[167 203  16 232  45 252  90] value 16
[-18  19  -7  38 -42  37] value -7
[79 73 45 31 18 59 30] value 45
[3744 8307 8444 2347 2639] value 8444
[2256 5191 5684 3506 9490] value 5684
[-702  385  312  864] value 312
---
[[-36, -25, -23, -18, 42, -34, -22], [-17, 12, 18, 13, 18, -20, 14], [-39, -26, -41, 0, -32, 19, 20]] yields -18
[5, 5, 2, 1, 4, 3, 8] yields 4
[[11, 682, 341, 858, 527], [815, 712, 485, 678, 346], [533, 741, 874, 412, 546]] yields 546
[9, 97, 12, 57, 48] yields 48
[76, 54, 49, 80, 24, 62, 38] yields 54
[4444, 6461, 8154, 8022, 6565, 9444, 3184] yields 6565
[125, 230, 150, 165, 56] yields 150
[[881, 628, 746, 733, 422, 558, 347], [730, 596, 716, 676, 433, 584, 516], [651, 504, 546, 624, 134, 788, 595]] yields 596
---
Q:
array([[  4.929,   5.696,   5.048,   6.127,   3.050,  21.934,  -5.099],
       [  2.157,  14.131,  11.015,   6.716,   6.539,   8.332,  -3.206],
       [  1.406,  -3.459,   1.239,  -8.823, -14.721,  -1.435,  15.982]])
A: 15.982

Q:
array([[-0.2, -2.2,  1.6, -1.3, -0.9,  0.2],
       [-0.4,  0.4, -1.2, -0.1, -0.5, -0.9],
       [-0.1, -0.6, -0.1, -0.3, -1.3, -0.3]])
A: 0.4

Q: array([-0.885, -0.540,  0.522,  0.219, -1.667,  1.261])
A: 0.522

Q:
array([[-0.08,  0.37, -0.07, -0.36, -0.62,  0.24, -0.39],
       [-0.71, -0.44, -0.45, -1.29, -0.43,  0.63, -0.01],
       [ 0.26,  1.51,  0.27,  0.03, -0.99,  0.31, -0.97]])
A: 0.63

Q: array([-0.14,  0.15,  0.03, -0.16])
A: 0.03

Q: array([-1.6,  0.2,  1.2,  0.0, -0.1,  0.1])
A: 0.2
---
[[ 3.18  0.93  1.68  7.24 -1.24]
 [ 3.29  4.18  1.68  1.63  0.69]
 [ 1.93  0.93  4.62  5.07  0.91]] value 5.07

[[-1.51  1.14 -0.21  0.20 -0.77]
 [-1.58 -1.49  6.35 -2.41  0.03]
 [ 0.73  0.60 -4.11 -5.55 -0.31]] value -5.55

[[ 0.84  7.62  2.49  4.23 -5.46 -1.11  0.76]
 [ 3.83 -0.36  1.47  2.23  2.87 -4.39 -5.91]
 [ 4.62 -1.73  2.41  0.37 -7.01 -1.51  2.54]] value -1.51

[[ 3.12 -4.88 -6.92  0.92]
 [-1.39 -2.43 -0.15 -0.85]
 [-7.47  0.88  0.77 -6.28]] value 0.77

[[ 3.97 -4.77  3.05  2.24]
 [ 1.42  0.62 -7.34 -4.76]
 [ 0.60 -3.00  5.34  1.53]] value 5.34

[[ 1.88 -1.41 -5.75  0.52]
 [ 0.33 -0.25 -1.01  0.09]
 [ 2.01 -1.51 -6.15  0.56]] value -6.15
---
[[ 4.54 -1.28  3.96  1.84  0.66]
 [ 8.03 -0.46  5.61  4.65  1.73]
 [-3.96  0.18 -2.67 -2.41 -0.83]] ==> -2.41

[[-0.91 -4.88 -1.03 -1.38]
 [-3.39  2.56  2.22 -4.01]
 [ 0.13  0.47 -6.51 -0.63]] ==> -6.51

[[2.96 2.95 4.59 3.55]
 [2.78 8.46 5.66 2.44]
 [2.82 6.28 3.48 2.59]] ==> 3.48

[[-4.06  7.88  0.87  4.88]
 [ 2.46 -4.82  1.10 -3.96]
 [-2.74  5.11 -0.37  3.51]] ==> -0.37

[[-2.92  3.12 -1.51  3.00 -1.24]
 [-7.79  7.33 -3.09  8.02 -1.57]
 [ 3.82 -3.61  1.65 -3.13  1.10]] ==> -3.13

[[-0.36  0.07 -0.08  0.01 -0.35  0.12  0.88]
 [ 2.93 -1.90 -3.67 -3.28  3.06 -0.20  2.13]
 [-2.00 -6.33  0.68  1.07  0.39  3.69  2.37]] ==> 3.69

[[ 1.13  7.51  6.82 -2.19  1.90  6.74]
 [-5.90 -3.11  0.65  5.19  6.25 -3.92]
 [-3.52 -4.07  0.56  1.90  4.91  7.94]] ==> 4.91
